The rows of T fall into several groups, which share some directions, and each row is roughly a mix of its group's hidden directions.
T (115 x 11):
[[-59   5 -16   9 -13 -29 -12   9  -2   1  11]
 [-24 -15  -8  -2  -1   5   7 -17 -18 -32  51]
 [-31  -2  -5   2 -14  -9  -6  -6 -31   2  54]
 [ 19  -3   4 -14  32 -14  17 -31  35  13  28]
 [ 33  17  -9 -23  29   3  -5   7 -14  44  16]
 [-11 -32  -9  -8  -1  13 -21 -18 -48 -26  10]
 [-34 -10 -18  13 -31 -22 -23 -27   2  11 -26]
 [ 13  14  -4 -32   5  -8  16 -48  20 -19  20]
 [ 13  33   2 -13  -3 -21  24   4  46  23 -10]
 [ -9   3  10   7  14  -1  42   7  -3 -26  48]
 [ 26  -7  12 -14  37   0  -2 -35  22  25  22]
 [ 37   5   1 -11  16  38 -29  11 -15   6 -29]
 [-18  12 -32  -8   5 -44  24 -17   4  29   4]
 [ 21  11   4 -23  14   7 -17  32  29  -3 -42]
 [-15  -5 -24  -2 -20  19 -31 -24  12 -34  28]
 [-36  -8 -16  21  -5 -33  30  -8  23  14  20]
 [ 23 -22  21  14  19  27 -27 -11 -24  -4 -32]
 [ 28  -1  17 -32  12  -5   6 -16   1 -31  42]
 [ 26   4   8  16  25  31 -16  12   1  13 -46]
 [ -5 -25  13  -2   5  22  -5  42 -22  21  36]
 [-19   6 -13 -10   4  29 -24  32  19  -3  42]
 [-28 -15  -4  14   0  16  -2  20 -14   5  56]
 [-16  20  -8  11  14 -19 -20 -30  -6  47 -16]
 [-12  11 -33 -10   3 -36   6 -28  -1  41   2]
 [-27 -22 -12  15  -9  15 -11  -4 -18   4  53]
 [-13  -9 -13 -10   4  18  -7 -19 -12 -21  58]
 [ -5 -27 -10 -17   3  18 -27 -23 -38 -32   6]
 [-46   6   5   2  -3 -12   0  16 -12 -20  47]
 [ 13   1 -19   7   4   1 -26  -5  -2  44 -45]
 [ 48  -4  -9  -7   5   1  12 -22  12  28 -35]
 [ 24 -19  -7  10 -12  26 -13 -21 -41  24  21]
 [ 14 -32   0   3 -34  18  13 -18 -19 -28  30]
 [ 36   8   9 -32  20   0   6 -28  20 -18  28]
 [ 29   1  11 -32  -4  -7  11  24   8 -46  17]
 [ 27   4   5 -27  28 -12  13 -22  35  -3  31]
 [ 22  13  -5 -31   6  20 -30  -9  30 -27 -23]
 [-26 -21  -9  20  -3  10  -3  -1 -22   9  54]
 [-33 -14  -8  36 -15  -7  17 -21 -32   3  24]
 [ 17  -3   2 -15  33 -15  13 -24  39  20  27]
 [ 12  -5   0   1  36  10 -10 -39  13  41  14]
 [ -7   9   6  24   5  -5 -10  33  11  12 -55]
 [ 25  -6  28 -14  15  23 -28 -35 -23   3  19]
 [ -1   5   6  13   4  29 -37  -2 -19  33 -35]
 [-31 -20 -13  14 -11  14 -11   9 -15   4  52]
 [ 16  29   1 -30  19  20 -11  34  34  -6   0]
 [ 14  17   0 -31   6 -10  19 -45  24 -23  12]
 [  8 -10  14  24   6  14 -27  10  -8  -7 -56]
 [ 55   5  -2 -25  15  14  -5  -4   6  25 -20]
 [ -4 -26  15  -5   7  23   2  30 -25  11  46]
 [-37   4 -12  26 -28  11 -18  15 -31   9 -24]
 [ 23   8   2 -22  12   9 -20  26  31  -2 -44]
 [-30 -12  -7  16 -21 -27  33  -7  23 -29 -16]
 [-15   4 -11 -21   0  -8  25   2  -6   4  61]
 [ 35  -4  -6 -24  -1  19 -27  24  10   4 -40]
 [-15  -8   5  36  -4   0 -11  43 -15  12 -36]
 [-23 -10  -3   5 -22 -28  38 -18  20 -33   3]
 [-18  -1  -7  27   1  14 -44   3 -16  27 -31]
 [ -9  15  -1 -21  21  20  -2  48  14   4  34]
 [ -2  12   0 -18 -28  -4   1  38 -14 -48  -1]
 [ 34   1 -14  -9   5  10 -24  -7  -1  40 -38]
 [  3   2   6 -14 -26  -7   7  43 -11 -48  -6]
 [-31 -20 -10  23 -13   1   5   3 -25  10  48]
 [-43  -1  -9  34 -22  -1  -6  14 -23  19 -23]
 [-16 -23  -3  32  -4  21 -37  11 -25 -16 -25]
 [-18   6  -9 -15 -11 -34  12  -5  43 -18 -29]
 [-42  -4  -5   4 -19 -16   0   2 -23  -8  47]
 [-14 -21 -14  -3  -9  10  -6 -23 -23  -3  56]
 [-40 -10 -17  27 -11 -32  29   5  17  13   8]
 [-13 -15  -6  -5   4  15   0 -18 -21 -21  58]
 [-44  -8 -12  32 -21 -11 -15 -19 -27  14   1]
 [-38   4  -9  33 -19   9 -13   3 -29  20 -28]
 [-35 -10 -12  28   4 -20  12 -16  20  41   8]
 [-27 -19 -12  14  -8  21 -16  11 -15   3  52]
 [ -1   1  -9   7  31 -13   9  -8  42  45  -5]
 [ -5   2   5  13  19  23 -32 -12 -15  48 -22]
 [-21 -16 -10  34 -16  -3  10 -34 -32   9  24]
 [ 11  25   1 -29  15  20 -13  38  36 -10  -1]
 [ 32   1   7 -23  32  -5   8 -29  34   8  22]
 [ -8  -2 -20   9  14 -27  30  10  47  23  -5]
 [ 38   8  15 -36  26  -5   5 -13  24 -13  23]
 [  1   3   6 -11 -33   4  -2  27 -28 -49  -3]
 [-21  -5  -1  21 -30  13 -13  27 -38  -7 -29]
 [ 26  -3   2  -7  -2  28 -47 -11 -23  30  -2]
 [ 19  -1   9 -30  -4 -15  43  -2  16 -31  25]
 [ 27  13   3 -33   4 -11 -14   0  38   7 -38]
 [  6   6  13  -4  20   8  30   6 -17 -12  56]
 [ -1  10  27  -3  22  25   2  27 -16 -29  38]
 [  8   9  20   6  32  44 -18  28  -7 -23   4]
 [-24  -7 -15   7  -5  33 -34  22   6  -4  39]
 [ 19  16   1 -33   2  -9  23 -39  25 -17  22]
 [-13  -3 -24  -2 -26   9 -27 -35  19 -35  15]
 [ 41   4  13   5  25  31  -9  11   8  10 -37]
 [ 37   0  10 -29  32  -1  -1 -20  29   5  24]
 [-50  -2   3  19 -10 -11  10   0 -10 -27  35]
 [ 43   6  17 -28  14  29 -24 -16 -13 -13   1]
 [ 18  13  -3 -35   3  -8  18 -45  21 -10  24]
 [  6 -17   5  15 -20 -22   1 -44  -8  -3 -43]
 [-14  -1   7  16   5  -5  35  -5 -22  -8  54]
 [-22 -11  -5   9  12 -36  27  -2  37  23  21]
 [ 26   7  23  -7  10  -2   0  29  17  24 -46]
 [-28 -10 -10  35   0   7  -8 -20  -4  47 -18]
 [  2  20  -5 -24   7  25 -24  31  42 -12   8]
 [  2  17   5 -11  26  23  -4  54   7   9  23]
 [  4  27  19  -2  16 -20 -12 -30  -1  49   3]
 [-22  -9 -14   7  -5  35 -37  22   7 -16  33]
 [ 31   7   2 -33  15  -8  14 -15  24 -26  34]
 [ 42  -3  -5   1   6   0   9 -12  12  32 -45]
 [-21  -3  -2  21 -32  14 -12  23 -39 -14 -27]
 [-37 -19 -11  38 -27 -11  13 -25 -16  -7   9]
 [ 28  20  17 -24  33  23 -18  32  -2  10  11]
 [ 16  23  11   3   7 -10   2  16  26   3 -57]
 [ 35   8  13 -32  31  -2  -1 -24  26  -1  25]
 [ -3  11  -7  14 -21 -41  29 -32   3  -2 -29]
 [ -5   2   1  -2 -37   4   1  33 -25 -44 -14]
 [ 22   2   2   2  10  40 -32   5 -27  14 -34]]

Here is one row of each group, with its name. Which group are the others in?
[-28 -15  -9  32 -18  -7  16 -28 -30   2  27] -> <6>
[-15 -36   0   7   3  18 -24 -19 -41 -26   4] -> <114>
[ 23   9   8 -35 -10  -5   4  20   2 -49  19] -> <21>

[ 29   0  11 -29  -4 -10  18  18   6 -49  16] -> <21>
[-11  -7 -15 -19   0  24 -19 -20   4 -23  51] -> <114>
[ 17  18   2  -3  24  13 -32 -10 -20  48   2] -> <6>
[ 22  -2  25 -23  19   7  -9 -27 -24 -15  40] -> <21>
[-25  -4 -20  26   0 -20  20  18  30  31 -23] -> <21>
[ 19  22   7 -16  11   1 -10  14  26 -11 -54] -> <114>
[  4  21   5 -24  25  16   1  56  12   4   8] -> <114>
[ 10  24  -2 -19   3 -19  21 -43  30 -24  -9] -> <114>
[ 20 -20  -6   9 -13  26 -11 -27 -40  16  28] -> <6>
[ 19   4  14 -11 -14  31 -28  13 -39 -24 -19] -> <21>
[  8  -8  18   0 -19  22 -12   2 -52 -34  -3] -> <21>
